(in the rows, 128 means zero)
The rows of Z fall into a few groups, and each row is roughly a mix of its group's hidden directions.
Z, 144 rows:
[[138 116 105  97 102 141 119  90  98 135]
 [122 159 143 128  92 128 118 175 128 112]
 [117 143 124  81 162 156 134 141 126 145]
 [114 121 161 132 137 126  85 109 164 138]
 [137 102 179 134 130 110 127  95 142 121]
 [150 161 172 151 112 120 131 150 122 115]
 [117 169 100 137 129 133 115 158 112 158]
 [108 128 109 118 102 133 113 148 148 177]
 [159  94 120 167 106 140 109 141 136 138]
 [107 166 158  96 136 134 136 117 115 155]
 [149 124 130  96 145 158 112 138 153 165]
 [145 128 144 128 156  98 148 111  89 104]
 [125 125 149 147  95 113 165 113 163 131]
 [103 116 149 122  86 141 157 150 133 105]
 [143 141 106 133 114 156 114 113 157 171]
 [149 133 141 117 163  87 112 108 109 109]
 [ 84 130 118 163 110 114 101 140 112 135]
 [175 140  94 144 105 137 128 141 132 151]
 [118  91 176 115 126 107 126 113 143 117]
 [121 153 144 176 114 115 131 164 116 127]
 [129 117 142 168 108 117 129  90  97 139]
 [155 104 103 166  98 110 138 131 120 113]
 [105 118 137 105 145 117  77 126 100 123]
 [165 142  87 132 127 144 108 150 109 144]
 [171 114 113 115 119 136 124 129 149 172]
 [169 112 179 115 131 132 138 125 128 113]
 [114 129 108 110 100 136 109 138 144 178]
 [111 154  84 164 127 144 139 148 126 135]
 [110 140 139 152  99 102 118 126  82 119]
 [189 124 112 132 105 137 126 132 137 147]
 [107 143 104 134  93 116 139 164 142 155]
 [ 91 113  74 117 118 130 136 136 131 140]
 [129  78 118 133 150 124 147 102 104 146]
 [163 130 135 108 133 123 161 119 109  86]
 [ 99 141  78 152 137 145 118 145 137 137]
 [113 129 138 170 113 128  89 145  98 129]
 [172 124 153 101 133 135 115 112 157 146]
 [120 105 152 125 107  76 108 114 131 118]
 [160 146 119 137 146 148  98  89 143 141]
 [129 131 155 177 131 119 121 164 106 127]
 [108 140 128 127 101 132 103 139 144 180]
 [142 154 123 117 122  86 126 117 120 173]
 [119 130 104  82 124 134 121  85 146 131]
 [111 123 120 130  85 165 151 145 144 109]
 [145 124 166 120 162 105 111 102 117 107]
 [ 78 130 100 156 120 115 122 143 107 131]
 [130 162 141  91 136 146 156 126 125 162]
 [147 119 115 139 158 153 139 104 105  89]
 [127 120 109 172  90 108 131 134 101 129]
 [127 155 173 106 127 130 125 122  88 116]
 [123 140 112  98 151 139 103 155  87 126]
 [136 154 158 139  97 132 117 169 134 107]
 [164 107 111 149 143 172 134 123 144 130]
 [160 113  92 154  95 123 140 144 122 143]
 [ 98 115  80 124 102 128 134 100 126 141]
 [160 141  79 156 133 147 119 126 116 126]
 [137  94 108 111 156 139 129  83 135 137]
 [125 112 185  97 124 115 144 126 124 120]
 [132 150 110 121  81  90 135 124 143 138]
 [135 168 138  95 136 124 136 167 146 117]
 [122 130  93 138 157 169 123 155 109 128]
 [125 112  91 166 100 126 129 152 109 143]
 [152 159 141 138 127 107 176 127 107 137]
 [153 152 101 149 143 148 104 103 141 153]
 [141 131  74 121 137 157 119 153 112 125]
 [138  97  83 156 122 124 136 147 127 102]
 [108 107 157 113 128  99 147 150 108  96]
 [141  88 133 111 162 119 157 116 104 142]
 [109 130 177 119  98 109 126 144 153 120]
 [130 116 103 142 132 177 143 119 110  96]
 [111 159 145 137  95 114 129 173 120 121]
 [101 166 123 102 134 129 126 159  95 137]
 [120 100 139 112 141 101 152 154 131  87]
 [ 92 104  83 132 102 134 117 115 127 136]
 [127 110 130 123 126 140 123 148 192 130]
 [117 102 147 112 134 135 161 102 139  88]
 [108 141  85 153 151 162 124 136 139 136]
 [137 168 147  95  99 127 131 150 143 110]
 [118 147 117 163 125 140 118 163 167 114]
 [142 109 149  82 147 127 114 113 106 102]
 [129 140 118 141 137 133 133 108  69 104]
 [118 159 134 150 103 125 129 178 141 115]
 [ 82 128 119 157 125 112 131 130  99  98]
 [134 118  97 107 157 170 113 150 115 125]
 [148 137  95 149 150 165 117 102 115 113]
 [150 148 102 142 129 151 112 111 158 164]
 [122  86 119 112 153 142 101  95 142 128]
 [159 128 109 115 167 120 101  96 122 140]
 [109 107 158 112 117 109 162 143 101 106]
 [ 99 143 110 141 121  93 128 165 102 141]
 [154  81 138 125 157 138 141  99 139 127]
 [119 148 170 130 126  82 120 131 109 115]
 [154  86 153 128 113 105 125 103 144 111]
 [138 153 154  87 156 113 119 131 100 135]
 [153 126 154 137 162 127 132  99 115  90]
 [124  93 183 143 132 115 129 116 142 125]
 [ 91 156 153  94 149 117 127 109 115 123]
 [139 123 157 169 101 105 115 108 138 108]
 [107 149 124  85 164 153 142 137 135 136]
 [129 119 162 122 120 132 171  99 154 112]
 [145  74 141 131 163 133 144 116 133 129]
 [126 161 164  91 137 140 132 116 131 158]
 [118 144 136 115  95 107 114 137 146 176]
 [178 118 121 133 130 165 142 114 150 135]
 [135 164  89 119 142 157 125 146 105 138]
 [164 157 164 114 150 118 155 134 133 123]
 [119 176 142 139  96 110 131 154 111 126]
 [ 98 119  96 146  90 126 126  96 124 139]
 [106 156 177 105 140 127 113 108 131 136]
 [121 173 123 122 114 123 140 176 141 120]
 [130 148  93 136 112 135 129 124 116 181]
 [101 103  84  96 131 138 121 115 147 133]
 [138 170  99 148 112 132 161 144 147 126]
 [116 130 108 113 166 149  91 147 104 132]
 [149 137 118 119 156  89 111 118 127 168]
 [117 154 147  82 154 143 134 120 138 154]
 [114 133 100 132 167 159 100 146 108 132]
 [ 98 118 176 105 140 137 145 120 153 135]
 [166 164 156  98 129 127 130 105 122 123]
 [179 115 131 150 108 111 132 100 126 113]
 [ 69 132 142 101 130 115 125 139 142 136]
 [103  97 145 140 139 156 132 150 129  87]
 [148 105 121 159 106 132 146 112 173 134]
 [123 128 159 111 137  76 125 132 108 106]
 [144 128 162 130 166 105 112 108 118 100]
 [133  97 102 156 124 128 119 124 172 151]
 [136 172 138 125  96 126 146 162 140 114]
 [105 121 108 110  98 131 123 153 140 173]
 [112 146 145  82 163 150 125 125 138 142]
 [124 137 143  80 166 148 125 124 148 135]
 [141 105 138 168 111 107 107 115 150  99]
 [155 101 132 150 102 123 146 107 168 128]
 [129 167 155  86 102 117 118 120 126 120]
 [126  93 180 128 126 117 140 109 148 119]
 [ 77 148 144 123 137 127  94 132 123 147]
 [141 117 133 179  90 106 121 120 137 125]
 [ 87 117  77 130 125 133 113 144 127 139]
 [113 131 128 168 102 103 148 118 102 101]
 [109 109 166 120 135 106 131 148 124  85]
 [139 126 138 171 105  83 118 118 117 124]
 [119 123 133 148  99  95  96 122  89 127]
 [ 99 131  82 144 124 124 147 154 105 117]
 [103 119 131 126 132 120 128 133  66 149]
 [ 86 140  98 122 142 138 146 152  98 124]]

Here is one row of each group, with its name. Which group are the others in?
[138 132 108  80 161 151 137 143 145 135] | B
[148 104 157 145 111 119 148  98 162 124] | G
[119 151 135 131 107 112 161 178 126 123] | E
[127 126 167 131 127 107 153 132 121  80] | R

[129 146 148 181 119 115 134 155 106 130] | E
[ 81 139 136 139 132 114 115 132  94  98] | B
[ 84 146 161 111 158 135 124 112 131 117] | B
[127 110 107 173  88 140 146 120 140 124] | E
[109 120 134 151 119 116  73 131 152 141] | B
[122 103 100  88 147 139 114  92 134 135] | E
[162 115  90 136 124 141 158 154 133 108] | B
[154 118 163 109  95  91 134 116 128 125] | G
[135 124 123 103 100 127 126  88  86 139] | E
[108 123 154 116 106  75 118 112 132 121] | G
[132 105 112 177  95 139 147 115 133 126] | E
[140 168 158 104 138 100 158 130 123 131] | E
